In the data rows, the value 500 means zero.
Each row of this table is followed by its label. One hidden rule gives the labels. It looks at one to three of the table's principal directions, none of them among the few with the most spread.
ndarray[296 340 355 467 480 686 381 492 347 390 271 610 775 472 515 592 667 624
        551 672 459 256 285 483 856 561 502 509 404 531 225 563 466 628 441 597
        316 479 501 563 513 326 440 413 382 389 583 380 548 521 380 529] 4
ndarray[445 396 297 579 389 467 501 584 346 348 465 611 557 567 534 606 443 432
        468 362 461 555 512 451 418 546 335 511 537 460 465 527 510 517 506 486
        612 655 413 369 586 446 586 566 325 484 664 486 531 514 491 499] 3
ndarray[446 370 584 531 475 516 658 676 219 478 590 705 597 423 438 487 663 694
        649 721 415 490 345 433 711 441 504 532 527 336 452 435 492 774 554 543
        516 313 584 461 527 387 467 437 334 463 609 365 362 466 515 493] 1
ndarray[394 439 352 458 531 527 511 465 346 341 321 433 513 471 627 683 606 537
        536 640 567 482 453 546 752 709 383 471 570 385 338 496 386 403 508 636
        507 677 378 526 709 427 422 483 515 454 573 384 630 662 523 637] 2
ndarray[590 534 343 475 497 488 418 334 711 558 513 371 438 530 598 478 347 281
        327 294 575 586 724 548 279 489 476 462 466 605 567 535 558 296 482 462
        528 641 414 522 563 631 414 643 469 476 479 541 665 463 559 503] 1
ndarray[407 385 306 582 411 578 405 459 341 334 332 617 607 496 516 680 552 425
        495 471 421 475 510 426 547 614 368 479 456 448 373 552 510 500 476 556
        490 632 417 481 622 388 454 636 292 493 584 420 572 559 432 466] 1
ndarray[651 612 564 511 439 398 528 547 382 457 645 467 324 569 453 322 408 515
        616 406 513 700 521 434 465 479 527 617 557 479 646 403 581 457 552 513
        623 508 484 511 520 587 609 416 557 539 455 598 423 558 568 518] 1
ndarray[446 431 351 458 522 526 485 506 528 512 511 460 484 542 558 438 465 532
        503 499 471 376 444 538 577 550 463 613 566 695 439 395 490 349 537 520
        549 724 441 514 603 482 534 478 558 503 432 577 503 584 486 599] 4
ndarray[627 510 725 565 590 565 551 497 462 497 596 622 505 448 335 596 584 409
        347 526 506 639 635 435 407 379 670 342 474 297 617 634 527 638 547 414
        514 125 528 462 454 524 370 441 490 569 650 405 468 399 569 386] 4
ndarray[445 395 515 481 537 596 478 483 464 477 448 548 607 523 463 556 592 505
        454 604 515 428 458 485 611 455 562 438 480 458 491 576 481 656 467 564
        439 348 490 560 509 487 463 441 485 470 591 419 497 510 444 467] 4
ndarray[325 454 433 413 529 570 454 534 483 605 398 502 585 404 561 398 570 731
        703 637 508 234 306 540 673 567 483 644 387 626 338 383 458 551 432 515
        396 551 560 453 491 370 525 535 406 387 398 446 459 543 501 573] 1
ndarray[417 488 535 497 479 572 402 497 419 379 370 487 572 485 433 732 601 547
        515 585 482 423 438 409 512 540 449 414 491 345 422 643 485 628 471 578
        401 396 558 523 439 426 519 466 522 497 555 405 491 554 423 467] 1
ndarray[444 526 643 679 392 327 567 558 331 364 496 519 353 608 399 703 572 514
        641 455 342 601 509 435 431 517 332 423 563 184 602 518 470 634 523 521
        562 473 530 482 403 449 598 593 495 652 483 494 384 578 437 501] 1
ndarray[548 555 647 478 477 333 642 559 473 555 662 471 475 594 486 366 510 528
        565 546 484 644 451 513 586 334 547 533 617 395 666 357 507 539 522 552
        497 327 592 593 518 556 526 472 487 440 500 533 490 440 587 504] 3
ndarray[445 550 475 496 436 430 479 534 567 559 500 472 566 482 551 375 472 583
        575 456 478 475 433 506 467 483 473 576 512 594 524 411 528 471 488 459
        469 579 551 503 487 503 571 528 432 437 420 516 479 475 546 471] 2
ndarray[489 452 604 519 637 587 606 548 390 572 565 590 561 399 360 463 664 541
        452 639 406 455 508 464 534 464 638 481 413 494 478 510 426 614 554 451
        501 313 577 385 440 402 436 443 456 553 509 416 424 449 552 479] 4
ndarray[529 656 483 551 437 459 464 549 498 524 461 285 374 448 479 436 434 582
        651 360 544 550 497 475 394 516 526 506 405 516 565 499 612 560 540 423
        498 610 536 517 299 542 539 498 590 536 442 584 450 503 539 531] 4
ndarray[590 647 765 427 549 435 474 448 664 603 594 519 536 569 408 332 494 490
        459 532 476 537 443 513 534 367 675 531 514 546 589 481 477 448 450 478
        376 227 636 599 383 554 560 354 612 496 365 573 473 410 520 420] 3
ndarray[368 414 418 503 582 686 499 558 383 585 318 666 635 250 485 478 633 687
        663 680 425 216 329 535 722 676 545 581 223 655 155 496 433 604 472 392
        399 586 545 374 380 244 387 556 339 535 422 406 416 486 455 521] 4
ndarray[573 408 437 628 478 537 548 587 499 468 560 597 472 465 454 698 416 358
        370 351 501 590 632 458 268 459 482 378 524 428 587 591 599 581 571 365
        638 508 431 424 518 520 418 607 419 586 704 504 466 452 532 420] 4
ndarray[509 519 360 437 509 454 395 393 596 408 477 434 585 600 528 492 432 353
        288 336 556 575 619 479 321 494 462 494 546 563 533 598 496 335 500 435
        546 572 415 475 583 563 544 472 460 472 557 429 622 538 607 455] 3
ndarray[450 548 494 510 501 552 356 377 647 532 371 494 620 455 496 458 547 490
        443 467 453 396 532 492 456 494 547 481 410 622 446 546 532 434 477 431
        363 519 516 551 446 473 440 574 445 515 390 458 548 458 486 408] 1
ndarray[419 519 442 515 446 540 368 468 442 402 361 489 560 542 470 504 535 569
        581 502 451 376 407 456 581 575 446 556 468 562 379 548 512 481 473 491
        469 593 480 544 446 436 614 476 516 540 458 495 474 587 408 495] 4
ndarray[499 443 425 476 508 480 501 446 598 492 532 483 439 514 574 565 433 410
        390 444 550 547 601 525 349 555 404 470 550 497 551 526 446 440 482 554
        556 621 425 441 598 577 478 516 536 484 476 490 537 526 481 517] 3
ndarray[670 359 431 483 664 672 608 555 560 610 595 579 346 316 511 575 404 426
        367 520 643 507 637 552 380 581 612 426 429 576 494 595 530 582 586 372
        671 559 360 398 545 567 283 483 561 634 620 480 426 500 561 525] 1
ndarray[463 544 478 512 434 471 495 499 549 520 452 469 499 458 568 525 465 519
        581 498 498 502 440 532 551 547 441 511 495 508 459 434 500 450 462 552
        424 604 541 545 489 487 471 554 509 439 420 567 536 459 442 515] 4
ndarray[441 645 551 417 543 430 517 484 485 453 448 360 583 545 487 351 593 600
        547 619 495 474 363 514 718 484 553 586 596 590 435 393 443 329 539 529
        415 540 560 617 498 449 557 386 648 466 400 530 564 518 523 526] 4
ndarray[466 592 476 514 551 590 486 527 495 511 435 407 427 301 519 506 525 640
        626 520 533 416 454 533 586 633 545 555 434 596 361 400 539 341 586 433
        467 700 503 469 482 400 353 482 642 503 371 557 477 538 524 584] 1
ndarray[550 669 469 510 606 546 565 632 526 579 474 307 317 282 423 453 464 673
        601 512 531 369 473 474 330 621 525 555 431 700 364 513 546 448 664 248
        594 797 538 379 249 429 507 513 736 733 388 591 379 494 534 555] 1
ndarray[467 617 617 592 496 465 631 681 479 599 558 365 341 352 465 454 522 720
        725 541 473 452 410 513 481 514 518 532 524 525 544 345 547 547 609 439
        532 628 600 457 348 459 515 508 697 564 376 640 341 479 481 562] 4
ndarray[435 615 378 542 427 515 317 324 595 472 313 365 471 484 566 426 464 469
        539 343 509 471 573 516 430 626 432 522 343 615 432 531 509 360 429 507
        408 743 439 498 418 520 504 572 528 487 312 545 595 506 405 516] 3
ndarray[546 524 415 455 483 523 493 549 492 549 557 383 435 490 540 391 398 542
        556 427 607 505 510 510 440 479 518 555 468 578 535 485 573 523 504 488
        573 551 486 469 467 573 575 461 542 435 547 554 486 513 535 561] 1
ndarray[501 409 450 528 484 549 500 448 378 405 484 520 467 569 507 617 531 419
        498 546 500 542 523 495 643 543 458 468 544 388 494 509 484 492 482 627
        547 488 414 577 638 511 465 505 499 485 585 486 547 587 438 552] 1
ndarray[509 383 372 469 544 580 468 474 666 473 390 645 572 318 632 748 426 402
        320 483 621 491 594 547 324 678 412 379 487 503 390 660 461 473 482 410
        528 658 375 405 636 497 316 584 408 520 584 350 541 519 538 404] 2
ndarray[411 399 297 469 582 631 410 314 415 406 279 509 496 411 561 582 605 475
        488 592 554 438 530 516 675 764 438 502 349 489 299 573 383 450 462 553
        471 698 318 487 633 434 303 514 427 527 452 320 608 626 490 588] 4
ndarray[381 450 678 520 553 533 556 539 352 445 408 602 624 461 408 651 737 624
        563 764 436 423 356 468 734 509 525 415 514 278 426 555 388 705 480 558
        397 250 577 543 471 375 465 433 474 513 562 338 447 517 463 468] 1
ndarray[456 492 327 447 467 467 478 462 529 488 571 441 526 567 562 397 416 452
        466 422 486 499 496 510 479 522 402 638 570 655 470 384 479 261 493 540
        564 703 478 470 628 512 582 496 499 392 434 572 571 524 500 562] 1
ndarray[617 463 261 465 447 437 464 496 730 525 627 450 542 580 592 396 245 307
        239 206 592 606 680 500 118 394 458 506 601 730 641 564 635 371 559 334
        670 707 386 476 579 684 557 553 434 498 616 540 559 452 613 406] 4
ndarray[482 406 536 399 564 620 441 415 480 442 413 683 625 470 530 564 585 499
        432 681 542 431 436 518 720 564 541 487 475 468 342 566 409 503 424 614
        378 365 470 527 618 443 388 401 467 436 518 390 561 505 434 482] 2
ndarray[563 555 549 425 456 575 398 386 521 534 475 488 601 524 528 334 512 485
        530 543 514 515 456 524 738 411 657 525 401 569 459 480 563 479 422 648
        297 335 572 683 464 541 431 404 503 353 427 558 591 419 430 494] 4
ndarray[442 436 504 468 541 515 471 407 442 476 506 607 604 643 427 437 603 453
        436 610 327 405 410 490 722 498 510 590 521 573 392 465 374 386 458 574
        445 437 527 550 547 420 569 413 469 523 415 509 538 516 433 543] 1
ndarray[383 454 455 505 453 482 537 606 413 483 506 533 523 501 510 552 513 613
        629 556 419 362 372 496 545 535 366 586 541 519 384 421 466 492 494 529
        523 602 568 429 491 382 615 549 482 470 471 536 432 541 424 553] 4
ndarray[503 513 399 530 450 497 365 304 600 493 401 520 592 550 559 452 471 309
        373 332 478 562 666 520 406 488 493 459 373 547 512 556 517 389 414 496
        421 517 440 508 537 535 436 646 313 446 468 462 661 443 508 430] 4
ndarray[313 358 472 454 573 588 522 466 487 457 377 609 619 417 569 605 657 601
        512 750 488 326 365 556 754 649 430 511 549 511 320 454 338 471 470 616
        422 600 452 512 665 383 393 460 530 451 430 389 508 576 392 532] 4
ndarray[468 439 368 460 497 519 436 381 560 482 397 555 520 502 610 522 470 435
        465 513 533 469 510 551 567 635 406 526 471 548 394 514 430 397 424 541
        483 650 395 516 623 506 448 560 418 481 456 451 595 537 466 526] 1
ndarray[586 426 646 550 581 553 620 486 417 564 631 610 416 471 390 552 577 432
        472 611 433 584 542 496 599 467 607 438 451 354 555 502 452 613 513 545
        516 276 532 515 488 503 354 450 504 559 511 487 444 452 488 523] 4
ndarray[603 577 471 614 568 473 684 686 518 519 634 409 328 330 451 559 406 508
        447 384 542 608 607 497 229 558 503 461 597 561 561 479 567 400 718 232
        766 757 443 350 458 516 453 508 680 683 568 585 384 490 620 503] 4
ndarray[665 502 632 447 589 575 545 538 426 345 596 513 506 508 408 569 525 449
        328 566 623 650 573 449 510 437 656 390 636 409 564 658 546 533 613 509
        596 312 438 567 553 584 454 237 731 557 683 445 453 566 525 426] 4
ndarray[435 467 512 504 500 561 588 652 370 550 533 442 475 395 511 493 563 700
        693 605 536 437 360 515 691 465 566 529 488 455 491 364 560 640 557 560
        459 465 568 514 484 439 414 441 541 394 540 532 435 491 518 605] 3
ndarray[501 508 626 475 517 605 497 506 389 496 477 500 574 435 520 435 624 628
        581 622 566 500 438 548 804 437 685 451 429 411 464 493 535 610 498 609
        366 260 537 580 476 494 385 311 558 358 556 462 513 469 495 558] 3
ndarray[553 439 580 465 482 384 610 581 411 433 614 559 492 663 514 500 495 472
        460 538 514 624 484 506 564 388 496 479 673 366 632 479 472 582 514 601
        567 348 486 536 602 563 593 413 499 481 636 494 492 530 539 510] 4
ndarray[578 453 424 533 498 509 555 559 563 551 567 573 490 442 503 572 394 399
        391 392 526 551 595 493 297 443 488 440 467 506 516 557 569 549 537 368
        559 514 494 413 464 511 404 616 387 535 619 504 515 375 552 450] 1
ndarray[445 525 468 602 407 430 441 475 536 453 463 532 544 563 479 525 469 416
        466 341 411 548 550 463 340 495 416 490 500 503 568 508 509 458 468 462
        507 571 495 455 481 495 586 594 415 511 469 532 509 477 467 419] 4
Which label does each new row get?
ndarray[391 446 542 566 417 412 474 468 488 380 421 580 613 640 522 623 572 457
        462 505 390 515 444 520 609 509 410 434 606 390 513 527 417 500 451 594
        443 484 485 579 552 480 572 465 479 494 502 478 520 545 415 471]: 3
ndarray[629 637 650 473 467 441 499 473 580 560 656 375 430 636 458 307 418 440
        456 416 532 625 559 503 442 305 620 500 548 528 683 480 560 473 483 576
        476 321 579 577 390 662 625 372 681 442 467 670 523 393 451 501]: 3
ndarray[561 478 524 493 604 576 559 490 471 499 497 485 306 444 456 622 505 490
        508 619 545 482 502 502 552 624 497 475 501 453 445 530 436 511 531 532
        551 566 439 497 500 499 404 467 675 638 473 537 474 542 430 588]: 2
ndarray[572 578 448 587 599 461 583 508 609 508 485 462 410 391 483 537 429 346
        328 325 519 605 718 535 168 603 503 425 465 612 539 557 465 335 595 274
        660 741 400 315 472 497 446 625 556 684 484 527 506 491 594 424]: 3
ndarray[494 470 366 501 482 462 631 589 379 470 639 499 497 534 464 462 445 426
        481 473 462 574 503 448 436 448 410 597 578 552 504 371 496 401 549 525
        620 616 531 406 585 448 544 578 452 438 558 584 537 441 492 516]: 4
ndarray[438 538 312 634 429 480 470 555 592 537 438 387 370 376 488 614 366 479
        564 254 472 457 587 457 103 603 336 495 376 589 506 521 589 509 542 308
        586 863 487 349 336 458 488 753 460 612 418 570 427 486 479 467]: 2
ndarray[588 520 414 504 458 551 393 457 504 404 428 506 501 541 528 520 401 403
        432 368 566 555 553 508 486 547 527 471 454 553 455 621 562 445 482 474
        521 560 405 526 480 550 520 435 538 523 574 546 549 527 467 489]: 4
ndarray[411 654 648 518 455 429 385 359 574 549 381 432 458 521 484 393 589 596
        668 546 375 416 425 506 594 565 473 565 409 515 465 431 427 433 407 587
        304 516 602 574 366 464 563 530 556 524 168 550 490 509 393 515]: 1
ndarray[647 537 670 509 503 483 597 591 508 533 734 490 442 531 437 513 419 443
        445 454 541 666 528 519 475 367 625 446 590 406 652 502 556 512 537 507
        579 274 571 532 462 605 526 312 665 445 597 610 429 454 528 503]: 4
ndarray[427 535 428 471 460 412 491 419 461 522 441 425 526 625 577 371 528 480
        581 516 499 526 450 532 694 451 467 586 524 489 541 317 468 401 426 616
        419 496 493 587 635 496 518 620 357 363 487 526 682 467 551 576]: 1
ndarray[509 442 537 480 505 702 430 483 316 495 499 573 613 474 410 434 595 522
        543 587 523 495 443 436 731 409 694 507 348 454 487 507 558 672 438 649
        372 184 557 538 493 470 429 360 433 326 602 486 523 437 448 500]: 2
ndarray[633 735 506 541 496 434 458 483 643 616 532 270 330 432 455 290 366 497
        560 257 583 605 636 477 227 412 620 530 383 628 663 453 695 442 585 279
        521 589 513 514 314 594 448 618 548 580 405 606 495 421 649 454]: 1
ndarray[547 560 758 474 410 320 584 560 511 580 698 478 435 673 494 409 471 550
        646 532 491 621 415 519 604 250 540 525 643 305 743 333 556 601 449 648
        434 166 653 661 502 596 589 480 513 363 495 595 463 446 519 512]: 1
ndarray[581 514 564 481 459 415 489 451 520 535 547 500 474 620 503 396 483 463
        494 475 544 614 540 470 504 337 552 478 528 387 675 492 574 631 475 525
        461 294 492 617 522 618 479 541 374 479 575 456 558 429 583 465]: 1
ndarray[328 463 329 467 542 507 497 570 513 533 384 520 582 428 508 429 545 674
        580 605 412 234 309 481 529 653 376 667 509 754 289 426 409 434 531 371
        525 830 497 411 487 346 606 554 453 600 375 470 436 551 491 521]: 2
ndarray[497 424 410 422 509 543 452 505 534 467 491 528 484 504 545 516 453 532
        444 524 564 437 485 471 427 557 433 526 539 558 461 570 480 544 494 540
        527 598 440 449 544 541 536 426 539 514 509 464 482 535 460 518]: 4
ndarray[591 532 424 588 446 429 538 539 613 574 598 488 411 476 530 430 317 383
        436 233 555 624 698 510 115 441 453 480 455 566 653 514 605 492 522 320
        663 616 441 357 455 599 534 680 408 538 555 555 474 421 564 415]: 4
ndarray[420 586 557 555 496 457 461 469 510 480 427 407 478 483 442 543 596 570
        561 530 385 428 481 455 462 551 447 499 521 491 482 487 475 445 538 473
        461 584 554 523 429 441 544 553 559 600 357 490 463 555 483 493]: 1
ndarray[493 431 471 394 461 482 484 524 361 380 605 565 738 724 455 346 548 478
        385 549 490 547 416 417 665 266 565 576 666 513 556 470 533 512 505 614
        485 259 530 593 642 522 636 325 410 332 691 458 583 467 534 458]: 3
ndarray[546 525 615 502 560 598 544 571 404 552 625 500 536 419 369 401 581 584
        511 552 507 518 491 434 539 347 695 506 450 480 557 464 589 607 579 463
        473 249 598 479 432 478 418 384 521 440 565 490 441 408 568 482]: 1
ndarray[434 370 504 434 559 522 503 366 412 394 500 596 572 666 520 493 635 439
        401 676 411 465 452 543 830 539 486 540 610 487 415 459 325 359 461 724
        462 460 430 588 709 475 496 346 559 466 446 467 585 597 400 596]: 3
ndarray[377 400 443 511 560 620 413 402 450 411 296 537 547 426 534 745 638 503
        483 617 475 353 518 516 595 699 420 423 447 422 328 605 394 477 461 560
        462 567 418 477 599 392 420 559 472 540 496 350 534 655 447 531]: 1
